128 stands for zero in the data rows.
Here are some points, each followed by its number:
[174, 191, 68, 141, 144, 168, 122, 166, 98, 119, 160, 76, 71, 77, 121, 163] 0
[92, 144, 167, 168, 128, 96, 93, 120, 137, 142, 121, 144, 136, 114, 176, 119] 1
[166, 132, 130, 208, 157, 143, 81, 127, 159, 144, 115, 65, 94, 124, 188, 95] 2
[144, 136, 155, 120, 190, 198, 95, 119, 100, 129, 142, 102, 88, 139, 94, 107] 3
[91, 96, 132, 121, 126, 159, 125, 149, 80, 134, 143, 121, 170, 124, 110, 165] 4
[127, 142, 90, 128, 136, 88, 144, 133, 89, 168, 142, 113, 109, 116, 93, 157] 5
[160, 203, 159, 191, 129, 178, 62, 82, 148, 128, 121, 204, 109, 84, 192, 83] 6
[153, 122, 122, 78, 78, 132, 133, 140, 176, 107, 117, 156, 129, 136, 171, 140] 7
[90, 111, 160, 124, 152, 127, 103, 85, 147, 183, 105, 64, 109, 123, 104, 117] 8
[209, 173, 70, 142, 141, 162, 189, 152, 146, 104, 98, 108, 65, 99, 172, 137] 9
[59, 127, 129, 78, 153, 139, 129, 144, 111, 136, 147, 135, 142, 140, 107, 187] 10
[157, 146, 151, 134, 129, 156, 122, 117, 157, 104, 126, 113, 115, 126, 165, 141] 11
[63, 74, 193, 129, 146, 174, 82, 140, 107, 130, 132, 130, 162, 156, 75, 145] 12
[99, 118, 197, 186, 122, 160, 131, 96, 140, 112, 79, 153, 146, 98, 151, 98] 13
[184, 157, 128, 122, 193, 173, 76, 169, 190, 111, 89, 92, 54, 131, 193, 89] 14
[117, 80, 145, 107, 150, 102, 109, 120, 142, 116, 133, 117, 135, 177, 105, 97] 15
[135, 142, 113, 22, 111, 110, 163, 147, 161, 140, 148, 82, 77, 184, 56, 139] 16
[122, 174, 131, 166, 117, 96, 119, 101, 106, 166, 143, 119, 101, 113, 89, 77] 17
[151, 83, 146, 131, 133, 132, 129, 129, 193, 105, 94, 127, 160, 123, 197, 88] 18
[119, 123, 150, 112, 116, 89, 106, 146, 130, 96, 131, 155, 141, 160, 130, 120] 19
[155, 101, 136, 137, 138, 156, 115, 135, 133, 115, 117, 82, 139, 127, 128, 94] 20
[138, 97, 132, 109, 76, 14, 158, 105, 155, 160, 114, 111, 128, 130, 94, 129] 21
[118, 129, 119, 137, 124, 116, 110, 131, 123, 176, 167, 158, 127, 126, 117, 136] 22
[211, 119, 98, 114, 47, 75, 181, 157, 105, 68, 99, 138, 154, 139, 63, 57] 23
[100, 143, 120, 127, 150, 178, 135, 124, 86, 206, 148, 73, 68, 135, 50, 166] 24
[151, 149, 134, 123, 88, 119, 143, 107, 150, 148, 120, 134, 107, 94, 143, 142] 25
[107, 115, 148, 120, 150, 185, 124, 118, 167, 119, 105, 144, 135, 142, 153, 110] 26
[67, 106, 112, 146, 122, 100, 169, 73, 138, 174, 94, 62, 160, 107, 142, 158] 27
[83, 48, 137, 101, 151, 70, 117, 117, 112, 146, 120, 43, 152, 160, 74, 136] 28
[88, 96, 123, 129, 123, 112, 121, 95, 114, 152, 143, 174, 176, 131, 101, 158] 29
[106, 82, 159, 133, 105, 82, 69, 113, 141, 122, 136, 163, 178, 133, 139, 116] 30
[125, 117, 154, 114, 99, 108, 126, 97, 130, 110, 159, 144, 151, 144, 84, 97] 31
[142, 100, 141, 114, 135, 203, 158, 117, 130, 83, 113, 107, 161, 146, 140, 124] 32
[106, 91, 134, 17, 140, 214, 139, 187, 132, 78, 194, 241, 217, 177, 129, 182] 33
[134, 97, 137, 107, 116, 118, 108, 131, 117, 110, 156, 148, 167, 140, 102, 132] 34
[170, 90, 117, 118, 82, 109, 150, 128, 123, 153, 95, 123, 145, 121, 137, 143] 35
[112, 117, 135, 105, 99, 121, 164, 117, 139, 186, 104, 93, 117, 122, 92, 164] 36
[129, 150, 129, 124, 114, 129, 132, 117, 149, 160, 124, 109, 105, 117, 129, 140] 37
[145, 165, 87, 127, 125, 87, 157, 157, 95, 151, 125, 85, 91, 133, 55, 103] 38
[143, 111, 98, 120, 103, 104, 177, 124, 115, 154, 95, 91, 139, 100, 95, 114] 39
[172, 53, 187, 74, 107, 171, 127, 161, 167, 59, 104, 144, 169, 155, 126, 61] 40
[70, 116, 146, 110, 182, 194, 120, 74, 134, 133, 143, 170, 153, 148, 138, 164] 41
[123, 141, 111, 102, 141, 118, 112, 155, 91, 132, 152, 104, 107, 129, 94, 132] 42
[114, 118, 114, 119, 145, 160, 142, 128, 110, 137, 121, 131, 103, 141, 80, 148] 43
[161, 175, 85, 124, 145, 211, 143, 163, 102, 144, 154, 119, 76, 97, 90, 141] 44
[126, 133, 143, 87, 120, 113, 151, 139, 128, 31, 147, 228, 199, 154, 192, 154] 45
[97, 144, 175, 154, 117, 129, 84, 129, 156, 119, 114, 141, 128, 138, 182, 103] 46
[157, 136, 98, 109, 122, 106, 176, 128, 117, 136, 101, 49, 110, 140, 108, 145] 47
[127, 116, 123, 134, 74, 122, 121, 133, 128, 169, 143, 90, 123, 113, 96, 148] 48
[101, 159, 132, 100, 142, 167, 157, 116, 112, 107, 165, 145, 123, 126, 117, 173] 49
[135, 146, 113, 149, 104, 88, 134, 148, 100, 119, 134, 91, 123, 120, 76, 72] 50
[165, 167, 131, 120, 149, 205, 129, 138, 154, 100, 158, 106, 61, 114, 143, 147] 51
[161, 96, 126, 95, 107, 177, 177, 140, 97, 148, 120, 64, 106, 145, 52, 120] 52
[99, 119, 191, 144, 128, 146, 102, 112, 168, 135, 101, 106, 110, 112, 165, 120] 53
[157, 136, 131, 65, 170, 53, 80, 113, 172, 105, 162, 78, 98, 183, 136, 124] 54
[200, 117, 122, 98, 75, 98, 151, 139, 131, 86, 144, 145, 135, 162, 118, 109] 55
[81, 106, 133, 112, 96, 62, 138, 106, 127, 130, 120, 86, 163, 140, 70, 80] 56
[109, 83, 141, 116, 113, 98, 126, 130, 163, 97, 80, 99, 160, 143, 122, 94] 57
[100, 95, 133, 129, 128, 77, 118, 122, 114, 131, 118, 124, 148, 145, 118, 119] 58
[112, 142, 142, 109, 102, 102, 84, 172, 130, 122, 134, 146, 153, 123, 109, 101] 59
[124, 97, 80, 132, 109, 71, 164, 117, 64, 141, 138, 106, 155, 145, 110, 141] 60
[87, 115, 162, 75, 188, 123, 99, 120, 153, 162, 117, 76, 85, 164, 94, 112] 61
[84, 129, 183, 103, 180, 112, 77, 114, 129, 119, 145, 126, 126, 166, 108, 94] 62
[133, 153, 81, 138, 110, 116, 152, 141, 122, 180, 130, 75, 123, 95, 132, 137] 63
[136, 176, 56, 114, 92, 8, 213, 93, 114, 138, 131, 145, 125, 123, 115, 183] 64
[114, 136, 146, 159, 133, 101, 78, 151, 129, 108, 133, 189, 161, 125, 167, 88] 65
[177, 138, 136, 101, 133, 142, 81, 188, 117, 135, 170, 125, 96, 174, 120, 99] 66
[126, 131, 104, 100, 107, 134, 148, 135, 105, 158, 159, 140, 158, 106, 100, 164] 67
[149, 127, 96, 111, 123, 113, 177, 115, 109, 145, 113, 58, 111, 140, 117, 143] 68
[140, 155, 134, 108, 119, 133, 181, 114, 147, 123, 115, 131, 108, 124, 129, 117] 69
[143, 142, 108, 121, 119, 152, 135, 152, 110, 122, 121, 101, 131, 130, 109, 116] 70
[119, 113, 144, 147, 118, 114, 115, 146, 122, 108, 118, 132, 115, 138, 126, 120] 71
[79, 109, 147, 144, 171, 166, 99, 119, 101, 182, 135, 54, 108, 122, 96, 165] 72
[163, 159, 71, 197, 185, 166, 82, 150, 115, 143, 134, 76, 89, 70, 157, 93] 73
[123, 128, 154, 82, 115, 112, 143, 144, 132, 5, 143, 234, 202, 170, 197, 149] 74
[82, 117, 177, 152, 129, 112, 66, 128, 181, 118, 129, 199, 139, 133, 153, 94] 75
[160, 206, 114, 95, 170, 174, 114, 157, 105, 51, 169, 156, 105, 179, 157, 108] 76
[130, 80, 125, 60, 177, 199, 162, 125, 145, 101, 125, 117, 124, 150, 106, 105] 77
[159, 130, 109, 124, 103, 173, 116, 133, 98, 89, 186, 211, 183, 123, 159, 158] 78
[185, 158, 82, 149, 154, 123, 141, 145, 25, 139, 149, 59, 97, 130, 28, 72] 79
[186, 190, 71, 120, 184, 243, 151, 163, 122, 153, 133, 48, 22, 74, 151, 172] 80
[113, 113, 156, 142, 137, 202, 96, 131, 99, 80, 161, 180, 158, 146, 117, 126] 81
[146, 113, 50, 124, 133, 160, 172, 144, 102, 147, 128, 65, 133, 121, 114, 139] 82
[74, 117, 139, 129, 114, 109, 103, 111, 157, 124, 126, 186, 177, 122, 167, 151] 83
[142, 176, 122, 136, 178, 179, 166, 73, 149, 170, 125, 109, 57, 126, 159, 131] 84
[125, 177, 130, 107, 143, 198, 158, 121, 132, 100, 127, 165, 136, 135, 151, 134] 85
[88, 107, 115, 153, 127, 131, 105, 110, 134, 112, 138, 159, 161, 134, 177, 186] 86
[110, 112, 114, 122, 116, 101, 183, 106, 126, 166, 103, 87, 115, 138, 91, 150] 87
[115, 71, 110, 75, 104, 146, 157, 162, 82, 108, 141, 68, 156, 156, 35, 179] 88
[191, 160, 83, 150, 170, 133, 100, 162, 132, 122, 117, 63, 68, 108, 134, 99] 89
[129, 142, 71, 115, 78, 203, 175, 139, 122, 134, 174, 213, 168, 93, 172, 200] 90
[136, 159, 130, 127, 188, 128, 96, 141, 88, 127, 125, 97, 92, 141, 121, 129] 91
[122, 96, 153, 97, 100, 168, 123, 163, 125, 103, 119, 59, 135, 131, 82, 110] 92
[141, 100, 107, 175, 132, 158, 110, 171, 147, 93, 105, 163, 150, 110, 171, 101] 93
[183, 90, 126, 155, 32, 84, 159, 122, 147, 70, 158, 231, 214, 96, 208, 161] 94
[84, 70, 154, 131, 133, 104, 120, 134, 118, 147, 98, 116, 151, 117, 117, 123] 95
[138, 133, 111, 176, 111, 121, 115, 103, 114, 194, 108, 79, 94, 88, 143, 138] 96
[174, 182, 185, 185, 108, 121, 98, 95, 149, 132, 149, 111, 73, 103, 169, 108] 97
[77, 131, 138, 166, 126, 115, 146, 59, 145, 165, 100, 121, 134, 110, 111, 121] 98
[116, 100, 175, 116, 138, 154, 102, 143, 134, 125, 122, 106, 124, 142, 95, 135] 99
[128, 116, 163, 85, 115, 133, 146, 134, 135, 4, 154, 242, 205, 189, 208, 173] 100
[106, 134, 139, 104, 172, 132, 161, 93, 113, 152, 142, 31, 93, 113, 100, 198] 101
[196, 142, 115, 136, 135, 141, 148, 164, 105, 47, 158, 171, 117, 160, 129, 99] 102
[165, 136, 148, 99, 96, 67, 174, 120, 139, 72, 133, 213, 151, 151, 117, 137] 103
[127, 170, 145, 150, 133, 119, 117, 114, 108, 123, 122, 124, 109, 101, 125, 105] 104
[51, 116, 173, 136, 142, 142, 95, 123, 115, 98, 147, 204, 184, 153, 112, 123] 105
[20, 125, 185, 159, 129, 123, 108, 80, 141, 143, 122, 175, 162, 117, 132, 150] 106
[123, 133, 137, 135, 155, 133, 98, 124, 118, 143, 135, 126, 121, 151, 133, 93] 107
[126, 67, 106, 106, 133, 169, 157, 144, 134, 157, 119, 99, 145, 107, 100, 136] 108
[61, 104, 103, 148, 101, 74, 118, 135, 77, 177, 152, 150, 174, 105, 112, 159] 109
[96, 135, 117, 92, 171, 155, 115, 140, 117, 125, 144, 117, 121, 151, 109, 138] 110
[160, 131, 90, 173, 159, 191, 157, 112, 141, 174, 86, 132, 125, 96, 165, 92] 111
[128, 104, 139, 152, 74, 105, 104, 144, 117, 144, 144, 150, 154, 106, 112, 134] 112
[100, 118, 155, 110, 138, 139, 133, 110, 153, 160, 125, 118, 116, 133, 110, 119] 113
[122, 100, 157, 140, 152, 124, 142, 97, 139, 109, 87, 155, 152, 121, 140, 87] 114
[149, 160, 89, 140, 115, 129, 162, 114, 101, 111, 150, 141, 117, 116, 103, 147] 115
New points follow, each followed by the numbers of its three nearest points above by angle, smallest number first.
[185, 164, 23, 118, 164, 196, 207, 206, 128, 103, 127, 140, 111, 123, 163, 123] 9 44 80
[82, 137, 119, 77, 187, 171, 119, 141, 118, 130, 148, 110, 121, 151, 118, 139] 10 61 110
[127, 98, 131, 107, 100, 114, 95, 116, 116, 109, 157, 152, 170, 135, 109, 122] 30 31 34
[132, 132, 96, 104, 127, 77, 135, 139, 122, 135, 157, 176, 125, 148, 135, 179] 22 64 103
[97, 157, 104, 124, 162, 139, 176, 80, 119, 157, 135, 96, 79, 122, 135, 202] 24 84 101
[129, 136, 84, 108, 79, 201, 165, 138, 133, 130, 173, 209, 173, 97, 186, 191] 33 78 90
[139, 140, 150, 139, 140, 121, 101, 115, 117, 114, 130, 172, 137, 136, 117, 95] 6 65 75
[99, 136, 137, 106, 166, 140, 155, 106, 110, 152, 135, 55, 102, 139, 115, 190] 24 72 101
[139, 112, 103, 117, 131, 113, 183, 105, 120, 115, 118, 149, 131, 130, 113, 150] 64 103 115
[122, 167, 123, 123, 177, 129, 103, 150, 94, 135, 130, 95, 92, 134, 116, 148] 0 42 91
[111, 118, 144, 129, 143, 170, 127, 123, 153, 123, 111, 133, 132, 130, 142, 116] 13 26 53
[101, 115, 130, 119, 118, 89, 119, 130, 119, 140, 118, 116, 144, 134, 133, 119] 56 58 95
[129, 144, 149, 172, 113, 108, 152, 127, 107, 79, 108, 115, 161, 127, 83, 51] 23 50 56
[83, 175, 147, 194, 153, 122, 119, 117, 73, 145, 112, 149, 105, 96, 118, 130] 1 17 104
[96, 133, 152, 88, 155, 161, 156, 97, 165, 154, 122, 122, 90, 151, 124, 153] 61 84 113
[135, 112, 133, 123, 157, 132, 138, 90, 117, 180, 150, 114, 96, 144, 90, 125] 8 24 113
[127, 97, 186, 120, 133, 174, 102, 143, 143, 124, 133, 112, 115, 137, 97, 139] 12 92 99
[151, 127, 130, 126, 132, 127, 129, 164, 121, 67, 107, 136, 101, 168, 110, 90] 23 71 102
[150, 173, 159, 165, 115, 129, 115, 130, 151, 89, 136, 204, 109, 114, 181, 119] 6 46 65
[122, 169, 121, 122, 179, 131, 104, 131, 100, 131, 119, 74, 101, 137, 118, 127] 3 89 91
[110, 158, 131, 84, 142, 173, 153, 106, 104, 93, 167, 155, 119, 133, 111, 175] 10 49 85
[123, 142, 167, 136, 118, 115, 137, 108, 136, 98, 135, 147, 121, 134, 111, 89] 31 103 114
[165, 141, 152, 136, 118, 160, 118, 134, 157, 95, 141, 121, 100, 125, 174, 143] 11 14 51
[107, 120, 143, 124, 152, 175, 126, 119, 165, 120, 110, 144, 136, 132, 147, 114] 26 41 53
[114, 134, 127, 162, 81, 95, 106, 109, 151, 177, 105, 128, 154, 96, 157, 99] 1 96 98
[160, 155, 134, 85, 149, 135, 114, 143, 118, 123, 164, 133, 97, 143, 107, 128] 42 66 76
[147, 53, 120, 127, 107, 75, 203, 121, 128, 135, 87, 53, 175, 102, 80, 52] 39 56 57
[126, 148, 114, 130, 133, 139, 150, 167, 89, 88, 133, 199, 121, 135, 119, 130] 45 78 102
[133, 168, 148, 84, 135, 207, 136, 125, 108, 114, 163, 164, 109, 134, 92, 155] 44 49 85
[110, 99, 151, 96, 107, 170, 119, 170, 131, 118, 133, 46, 141, 124, 76, 110] 88 92 99
[102, 121, 149, 131, 157, 177, 119, 119, 163, 118, 108, 142, 141, 124, 149, 113] 13 26 41
[131, 115, 152, 122, 114, 124, 134, 103, 126, 112, 147, 152, 141, 145, 102, 108] 31 34 103
[149, 77, 91, 108, 100, 111, 139, 148, 176, 162, 105, 81, 151, 120, 142, 128] 35 39 108
[145, 131, 102, 130, 112, 76, 146, 127, 119, 123, 110, 83, 147, 135, 103, 79] 39 50 56
[152, 142, 98, 108, 149, 121, 117, 132, 184, 196, 87, 58, 47, 125, 141, 168] 37 80 96
[130, 90, 136, 147, 123, 96, 131, 146, 113, 144, 125, 108, 113, 138, 76, 83] 38 50 56
[138, 142, 143, 114, 86, 163, 144, 114, 142, 134, 132, 123, 133, 112, 140, 157] 25 37 90
[187, 146, 109, 174, 122, 139, 116, 139, 84, 127, 146, 57, 94, 98, 76, 88] 50 79 89
[86, 107, 139, 144, 192, 199, 111, 91, 117, 162, 116, 48, 114, 154, 112, 136] 3 8 72
[158, 159, 115, 75, 123, 129, 165, 137, 115, 119, 137, 100, 85, 175, 63, 122] 16 38 52
[153, 141, 128, 84, 168, 142, 107, 154, 88, 122, 151, 107, 107, 154, 85, 115] 42 66 91
[93, 83, 137, 71, 148, 115, 93, 146, 82, 137, 138, 72, 143, 140, 101, 151] 4 28 88
[156, 70, 91, 104, 77, 121, 134, 152, 170, 191, 101, 62, 155, 128, 150, 128] 35 48 108
[155, 109, 86, 119, 111, 108, 188, 124, 127, 148, 105, 88, 140, 103, 82, 119] 39 47 68
[118, 135, 126, 164, 76, 93, 93, 112, 161, 172, 105, 127, 158, 95, 156, 104] 1 96 112
[158, 129, 109, 31, 108, 130, 157, 145, 130, 92, 129, 95, 119, 167, 69, 123] 16 52 88
[54, 82, 188, 123, 137, 140, 80, 163, 99, 125, 136, 184, 208, 148, 148, 117] 12 30 105
[169, 144, 139, 121, 176, 166, 83, 166, 180, 107, 108, 108, 70, 150, 180, 97] 2 11 14
[105, 93, 130, 131, 132, 74, 90, 122, 143, 95, 137, 154, 179, 153, 169, 127] 19 30 83
[166, 170, 93, 117, 124, 73, 173, 72, 154, 123, 137, 129, 94, 129, 177, 167] 25 64 69
[139, 108, 164, 123, 96, 138, 144, 142, 131, 73, 128, 151, 141, 139, 108, 88] 23 31 40
[100, 124, 146, 57, 183, 206, 109, 142, 113, 129, 163, 75, 98, 152, 86, 164] 3 24 110
[146, 145, 149, 137, 155, 139, 133, 116, 139, 103, 108, 95, 85, 144, 129, 106] 3 14 89
[121, 122, 166, 106, 158, 177, 81, 131, 82, 97, 178, 195, 145, 168, 90, 116] 33 81 105
[64, 120, 140, 121, 102, 101, 96, 98, 168, 131, 127, 208, 183, 113, 182, 169] 83 86 106
[156, 141, 120, 141, 145, 193, 142, 143, 111, 123, 112, 107, 116, 102, 143, 137] 44 51 80
[138, 108, 106, 176, 133, 150, 121, 167, 146, 97, 107, 155, 142, 115, 163, 106] 18 65 93
[143, 161, 88, 115, 129, 95, 156, 152, 103, 151, 131, 84, 83, 134, 65, 107] 5 38 79
[112, 87, 121, 80, 105, 156, 150, 156, 92, 103, 138, 77, 157, 152, 54, 179] 4 88 92
[175, 64, 165, 94, 107, 163, 135, 149, 172, 75, 109, 147, 164, 143, 129, 65] 18 32 40
[78, 119, 112, 137, 126, 113, 165, 84, 130, 171, 94, 67, 148, 110, 140, 160] 27 87 98
[94, 134, 119, 84, 182, 163, 126, 137, 113, 131, 153, 113, 119, 142, 120, 130] 10 77 110
[122, 152, 76, 118, 143, 81, 158, 122, 83, 181, 149, 112, 103, 121, 90, 165] 5 38 64
[99, 123, 120, 129, 120, 123, 101, 135, 114, 175, 176, 159, 135, 125, 112, 140] 22 29 109
[124, 155, 93, 120, 118, 117, 129, 113, 95, 182, 160, 89, 101, 91, 86, 167] 5 24 63
[134, 138, 81, 107, 78, 199, 170, 138, 135, 132, 171, 212, 171, 93, 170, 199] 33 78 90
[177, 156, 166, 228, 123, 104, 19, 164, 105, 50, 125, 164, 126, 135, 153, 29] 6 65 71
[178, 135, 161, 189, 85, 118, 109, 129, 98, 110, 130, 118, 118, 133, 139, 109] 2 71 97
[105, 92, 140, 55, 91, 143, 112, 127, 143, 139, 142, 108, 170, 124, 63, 162] 34 88 92
[119, 181, 187, 185, 145, 176, 91, 98, 120, 139, 143, 169, 104, 111, 153, 91] 6 97 104
[92, 119, 185, 193, 119, 155, 133, 98, 141, 119, 93, 151, 151, 98, 147, 109] 13 106 114
[158, 166, 103, 195, 165, 187, 100, 133, 121, 114, 124, 130, 110, 103, 162, 105] 2 6 73
[115, 99, 116, 80, 168, 139, 138, 123, 145, 169, 120, 58, 102, 157, 97, 117] 8 28 61
[127, 90, 106, 108, 131, 153, 146, 149, 128, 152, 127, 105, 137, 108, 111, 134] 52 82 108
[166, 151, 166, 129, 121, 174, 108, 119, 162, 93, 134, 110, 101, 129, 187, 157] 11 14 51
[97, 138, 155, 157, 127, 118, 85, 127, 157, 122, 111, 140, 115, 132, 174, 98] 1 46 75
[181, 168, 92, 141, 93, 121, 138, 149, 139, 118, 116, 172, 119, 110, 152, 108] 9 94 102
[91, 107, 108, 114, 144, 192, 121, 152, 131, 103, 147, 151, 148, 120, 144, 164] 33 41 81
[136, 136, 154, 147, 157, 99, 103, 97, 142, 166, 128, 79, 69, 130, 121, 136] 8 61 96
[100, 133, 133, 107, 156, 136, 150, 101, 118, 138, 134, 63, 109, 123, 108, 182] 24 72 101
[116, 117, 108, 122, 112, 106, 166, 112, 124, 162, 115, 83, 114, 135, 103, 144] 36 68 87
[168, 109, 129, 153, 130, 162, 109, 145, 126, 113, 101, 83, 138, 126, 127, 92] 2 20 89
[119, 148, 143, 131, 110, 120, 134, 94, 141, 165, 116, 134, 131, 118, 118, 126] 25 37 98
[149, 100, 144, 127, 126, 126, 126, 127, 173, 105, 103, 131, 152, 119, 177, 94] 18 40 114
[132, 157, 97, 139, 117, 87, 146, 126, 128, 104, 119, 150, 142, 122, 136, 116] 23 64 103
[123, 24, 149, 65, 79, 94, 135, 121, 130, 63, 139, 138, 210, 163, 129, 146] 34 40 100
[164, 133, 96, 147, 146, 155, 159, 113, 155, 125, 106, 113, 98, 119, 176, 148] 9 84 111
[137, 92, 78, 136, 102, 75, 158, 111, 72, 143, 146, 120, 160, 138, 101, 136] 5 60 109
[97, 160, 128, 90, 140, 177, 154, 124, 115, 99, 171, 155, 133, 131, 111, 178] 10 49 85
[166, 172, 119, 112, 138, 192, 129, 142, 151, 103, 141, 100, 58, 112, 154, 154] 0 51 80
[140, 102, 136, 137, 85, 115, 145, 120, 142, 110, 127, 159, 153, 123, 166, 154] 45 94 100
[121, 113, 143, 99, 109, 165, 116, 156, 131, 112, 124, 59, 126, 133, 86, 114] 52 92 99
[159, 160, 162, 128, 121, 169, 118, 118, 161, 89, 134, 116, 100, 129, 189, 143] 11 51 97
[123, 139, 130, 154, 137, 126, 148, 119, 105, 163, 121, 112, 89, 125, 89, 126] 17 24 38
[120, 123, 77, 88, 130, 44, 131, 142, 66, 197, 158, 60, 132, 111, 25, 164] 5 38 42
[176, 194, 98, 139, 119, 139, 154, 112, 96, 113, 167, 139, 97, 92, 115, 155] 0 44 115
[151, 119, 133, 91, 95, 126, 143, 141, 171, 108, 119, 142, 117, 124, 157, 146] 7 25 55
[86, 184, 144, 210, 68, 89, 82, 101, 130, 181, 128, 157, 140, 62, 159, 142] 1 96 112
[165, 151, 86, 146, 83, 63, 165, 122, 137, 141, 103, 120, 132, 108, 148, 122] 21 39 64
[36, 60, 165, 126, 135, 99, 101, 131, 118, 158, 86, 104, 169, 101, 98, 125] 28 58 95
[143, 132, 143, 116, 107, 114, 119, 133, 167, 110, 112, 129, 109, 96, 144, 80] 7 14 18
[189, 171, 0, 126, 178, 217, 212, 212, 130, 82, 115, 146, 115, 120, 189, 99] 9 44 80
[154, 132, 122, 64, 115, 125, 161, 141, 133, 103, 131, 101, 124, 157, 89, 126] 16 52 88
[129, 166, 152, 149, 133, 119, 116, 98, 109, 135, 113, 123, 111, 99, 117, 101] 17 97 104
[103, 118, 190, 181, 118, 158, 133, 98, 147, 115, 87, 151, 149, 98, 153, 97] 13 53 114
[109, 136, 129, 115, 123, 120, 106, 128, 119, 175, 178, 155, 118, 123, 106, 133] 22 67 109
[90, 102, 105, 111, 148, 197, 126, 164, 120, 104, 142, 167, 163, 118, 144, 168] 4 33 90
[110, 88, 128, 84, 124, 144, 163, 156, 109, 96, 124, 127, 159, 174, 42, 89] 52 88 92
[129, 149, 132, 161, 147, 145, 95, 148, 120, 151, 154, 122, 71, 104, 135, 122] 0 73 89
[103, 87, 129, 104, 157, 99, 107, 102, 139, 108, 137, 117, 138, 168, 114, 137] 15 28 58
[135, 109, 136, 129, 84, 113, 143, 126, 142, 115, 127, 155, 155, 130, 175, 152] 7 94 100
[140, 126, 125, 99, 98, 126, 136, 137, 169, 124, 113, 138, 131, 128, 151, 136] 7 18 25
[161, 169, 130, 81, 107, 131, 210, 107, 150, 121, 113, 138, 92, 123, 116, 128] 9 25 69
[158, 181, 150, 204, 119, 198, 120, 141, 124, 92, 97, 146, 104, 76, 168, 85] 6 13 104
[154, 206, 96, 142, 107, 53, 173, 90, 136, 113, 162, 206, 114, 128, 183, 159] 64 94 103
[155, 99, 105, 127, 93, 98, 149, 128, 124, 161, 96, 115, 142, 126, 146, 151] 21 35 39
[106, 96, 141, 89, 141, 118, 108, 138, 96, 133, 138, 74, 138, 160, 108, 152] 28 88 99
[150, 118, 57, 119, 141, 158, 177, 136, 110, 140, 118, 74, 127, 119, 106, 144] 47 68 82
[140, 141, 105, 127, 121, 151, 145, 156, 116, 126, 128, 97, 139, 150, 103, 111] 52 70 82
[102, 153, 68, 146, 137, 65, 162, 100, 61, 180, 150, 146, 121, 108, 98, 161] 5 60 64
[118, 144, 146, 150, 128, 94, 85, 150, 125, 112, 134, 185, 156, 119, 154, 99] 1 65 75
[90, 146, 127, 104, 183, 130, 160, 103, 110, 146, 133, 42, 98, 131, 105, 201] 24 72 101
[182, 171, 124, 104, 151, 202, 124, 145, 160, 102, 157, 109, 62, 111, 157, 147] 11 51 80
[129, 150, 98, 131, 157, 140, 131, 162, 7, 124, 196, 153, 131, 133, 36, 171] 5 42 79
[96, 135, 169, 168, 144, 136, 52, 138, 110, 228, 132, 110, 160, 90, 182, 91] 1 46 107
[90, 121, 118, 124, 90, 59, 141, 122, 117, 112, 124, 89, 156, 133, 69, 98] 50 56 58
[109, 81, 118, 78, 118, 110, 148, 135, 120, 129, 121, 131, 147, 144, 85, 140] 28 34 88
[134, 173, 59, 123, 91, 4, 218, 86, 113, 138, 139, 145, 134, 120, 103, 159] 21 60 64
[57, 136, 145, 78, 183, 171, 94, 136, 104, 160, 189, 86, 104, 171, 69, 157] 10 72 110
[173, 153, 132, 104, 143, 160, 87, 188, 121, 126, 166, 136, 97, 173, 125, 102] 66 76 102
[86, 102, 125, 133, 96, 73, 138, 112, 122, 102, 132, 91, 162, 138, 58, 97] 28 56 58
[92, 69, 135, 114, 126, 160, 136, 147, 73, 138, 145, 131, 176, 129, 111, 174] 4 12 88
[150, 87, 148, 179, 45, 135, 99, 119, 151, 97, 122, 187, 183, 120, 185, 112] 30 93 94
[166, 105, 148, 133, 108, 103, 119, 106, 148, 124, 115, 150, 143, 115, 164, 99] 18 94 114
[113, 128, 62, 119, 75, 92, 215, 127, 166, 128, 85, 102, 131, 122, 173, 203] 27 64 87
[135, 166, 125, 135, 173, 126, 102, 144, 108, 130, 135, 104, 105, 129, 126, 132] 73 89 91
[130, 116, 118, 144, 71, 116, 118, 135, 110, 174, 139, 90, 128, 99, 85, 163] 36 48 112
[133, 89, 174, 92, 146, 138, 117, 103, 140, 89, 151, 118, 132, 169, 119, 122] 15 40 62
[102, 152, 133, 192, 206, 160, 103, 88, 119, 108, 103, 49, 108, 146, 163, 124] 2 73 91
[179, 151, 145, 106, 137, 139, 90, 192, 130, 124, 161, 124, 93, 170, 126, 98] 14 66 76
[147, 140, 104, 141, 111, 79, 148, 128, 111, 122, 112, 85, 123, 122, 101, 93] 38 39 50
[112, 140, 143, 150, 134, 107, 94, 148, 119, 118, 122, 169, 156, 128, 149, 105] 1 65 75
[119, 119, 171, 133, 128, 184, 118, 136, 124, 119, 129, 168, 144, 126, 115, 93] 26 81 105
[134, 159, 140, 170, 82, 143, 123, 108, 153, 139, 112, 176, 145, 89, 161, 111] 6 13 25
[158, 109, 102, 193, 131, 161, 102, 182, 151, 89, 102, 169, 147, 103, 177, 100] 18 65 93
[155, 110, 130, 137, 141, 167, 65, 185, 131, 118, 118, 97, 126, 119, 130, 94] 14 20 66
[129, 127, 163, 85, 122, 97, 106, 96, 193, 124, 144, 108, 91, 121, 139, 137] 37 53 54
[140, 123, 146, 135, 149, 109, 102, 100, 140, 151, 127, 99, 91, 135, 129, 131] 8 54 61
[94, 154, 78, 127, 140, 75, 78, 139, 76, 180, 168, 121, 166, 93, 126, 171] 5 22 109
[106, 139, 105, 108, 141, 187, 169, 147, 118, 125, 113, 118, 120, 136, 107, 144] 43 44 77
[105, 149, 137, 121, 152, 164, 138, 131, 102, 181, 142, 82, 80, 122, 67, 162] 24 72 101
[179, 136, 83, 113, 123, 162, 129, 174, 97, 118, 123, 46, 136, 126, 98, 108] 70 79 82
[128, 143, 189, 143, 154, 179, 75, 124, 113, 86, 130, 162, 153, 134, 133, 105] 6 81 105
[91, 121, 158, 147, 153, 82, 103, 133, 116, 131, 130, 130, 142, 142, 117, 133] 58 62 95
[173, 171, 118, 113, 145, 203, 137, 141, 154, 107, 153, 118, 57, 109, 142, 146] 44 51 80
